[137 158  85 110 135]  nili
[129  94 138 139 114]  Sazo
[145  94 104 168 121]  Lene
[149 101 114 160 102]  gisa
[147 132 102 125  96]  rus
[160 128 138  95  41]  veb
[144 174  92  82  90]  nit
[152 119 111 130  76]  Fole
[142 164  99  93  88]  gep
[125 183 119 125 138]  bived
[134 175 110 107 113]  Tupig
[154 141 112 105  53]  tes
q: [134 175 110 107 113] -> Tupig
succ: [139] -> [114]
succ: [95] -> [41]
q: [125 183 119 125 138] -> bived
succ: [99] -> [93]
q: [160 128 138  95  41] -> veb

[122 109 114 190  78 151 135 145 125  88 123] : ruve
[142 155 162 164 121 104 102  57 138 145  93] : dadi
[ 69 133  98 123 141 111  98 130 110 117  98] : luzod
q: [ 69 133  98 123 141 111  98 130 110 117  98] -> luzod
succ: [122] -> [109]

[147 136 113 143 118 120 142 154 118 143 138 121 113 118 119 134 133 119
 134 129 142 129 139 116 119 112 125 142 122 138 130 121 137 106 141 150
 108 133 123 124 141 109 127 125 149 136 133 109 130 126 112 144 135 127
 116] -> bok
[152 115 131 131 113 130 141 150 118 127 140 118 138 124 118 144 119 131
 130 120 122 115 123 128 192 120 144 140 117 149 138 136 130 136 125 127
 109 118 120 121 147 124 131 113 149 128 135 104 129 121 114 162 112 132
 123] -> Tifu
[102 122 111 150 150 130 131 115 118 133 121 145 132 122 135  99 133 131
 141 150 134 139 145 118 135 125 129 116 136 115 109 118 139 112 128 124
 113 133 138 126 130 125  92 120 145 130 114 131 127 132 124 123 140 128
 146] -> gafet
[121 154 113 157 108 131 121 147 118 134 137 122 134 140 135 125 136 104
 137 109 118 136 128 123  86 120 117 146 143 154 147 122 117 114 139 145
 128 117 141 128 122 129 120 142 133 138 128 138 111 122 119 130 136 134
 141] -> sig
[114 129 135 100 147 129 136 126 118 110 114 146 119 125 116 116 134 125
 116 130 127 121 127 137 131 138 128 112 134 112 130 123 106 129 132 135
 147 111 110 126 108 110 139 154 117 118 111 139 138 132 142 119 113 128
 116] -> Dul
[122 134 143 112 134 128 120 114 118 108 140 127 149 140 131 129 133 144
 137 131 114 120 146 131 187 148 142 119 128 115 121 144 130 149 126 113
 149 121 139 142 114 142 107 149 117 125 118 135 121 133 126 128 139 134
 147] -> rebev
[109 126 129 100 141 114 121 120 118 109 141 143 116 115 127 122 118 153
 131 144 148 118 119 137 200 134 146 118 131 103 121 142 143 134 112 137
 130 130 112 126 127 128 140 113 127 134 124 129 136 121 147 124 116 129
 115] -> daka
[130  84 135 101 128 113 129 130 118 109 143 143 113 115 121 118 121 134
 128 126 148 116 120 129 191 133 143 129 139 128 127 126 126 126 125 148
 148 113 106 129 129 118 161 123 143 128 127 131 137 123 146 134 111 133
 112] -> toso
[105 132 126 149 122 128 119 128 118 139 115 143 113 124 145 124 136  97
 137 132 139 130 144 115 120 122 125 140 140 153 125 134 135 104 140 121
 140 111 107 102 140 126 151 118 123 127 137 143 128 122 125 122 121 123
 118] -> fofa
[135 125 141 153 134 139 121 113 118 144 125 119 150 131 145 121 120 137
 136 137 121 124 141 118 143 129 131 129 134 116 106 136 113 130 127 113
 130 134 139 154 129 145  98 130 137 124 127 124 118 132 112 117 141 123
 146] -> liv
[124 117 125 131 132 133 140 139 118 135 136 127 146 129 134 112 130 126
 132 119 122 126 122 137  89 131 118 127 132 115 129 133 104 125 141 146
 146 129 140 160  96 116 109 155 133 124 109 120 122 132 128 126 131 134
 134] -> rik
q: [122 134 143 112 134 128 120 114 118 108 140 127 149 140 131 129 133 144
 137 131 114 120 146 131 187 148 142 119 128 115 121 144 130 149 126 113
 149 121 139 142 114 142 107 149 117 125 118 135 121 133 126 128 139 134
 147] -> rebev
q: [102 122 111 150 150 130 131 115 118 133 121 145 132 122 135  99 133 131
 141 150 134 139 145 118 135 125 129 116 136 115 109 118 139 112 128 124
 113 133 138 126 130 125  92 120 145 130 114 131 127 132 124 123 140 128
 146] -> gafet
q: [114 129 135 100 147 129 136 126 118 110 114 146 119 125 116 116 134 125
 116 130 127 121 127 137 131 138 128 112 134 112 130 123 106 129 132 135
 147 111 110 126 108 110 139 154 117 118 111 139 138 132 142 119 113 128
 116] -> Dul
q: [109 126 129 100 141 114 121 120 118 109 141 143 116 115 127 122 118 153
 131 144 148 118 119 137 200 134 146 118 131 103 121 142 143 134 112 137
 130 130 112 126 127 128 140 113 127 134 124 129 136 121 147 124 116 129
 115] -> daka

[115  94  61 194 141 167  33] -> sakev
[ 91 160  41 113 173 136 155] -> mubul
[ 91 135  41 139 173 136 155] -> ses
succ: [113] -> [173]
succ: [194] -> [141]

[110 118 157 115 117 157 144 137 107 159 203 110 118  96 120 159] : sasit
[104 153  90 112 118 167 117 122 158 132 106 119 119 128 130 127] : dig
[104 153  90 112 118 105 117 122 158 132 106 119 119 128 130 131] : zozut
[117 158 142 163 123 183 121  67 137 147  98 129 120 125 125 118] : Kov
[117 158 142 163 123 183 121  67 137 147  98 129 120 125 125 132] : vebiz
q: [104 153  90 112 118 167 117 122 158 132 106 119 119 128 130 127] -> dig
q: [110 118 157 115 117 157 144 137 107 159 203 110 118  96 120 159] -> sasit

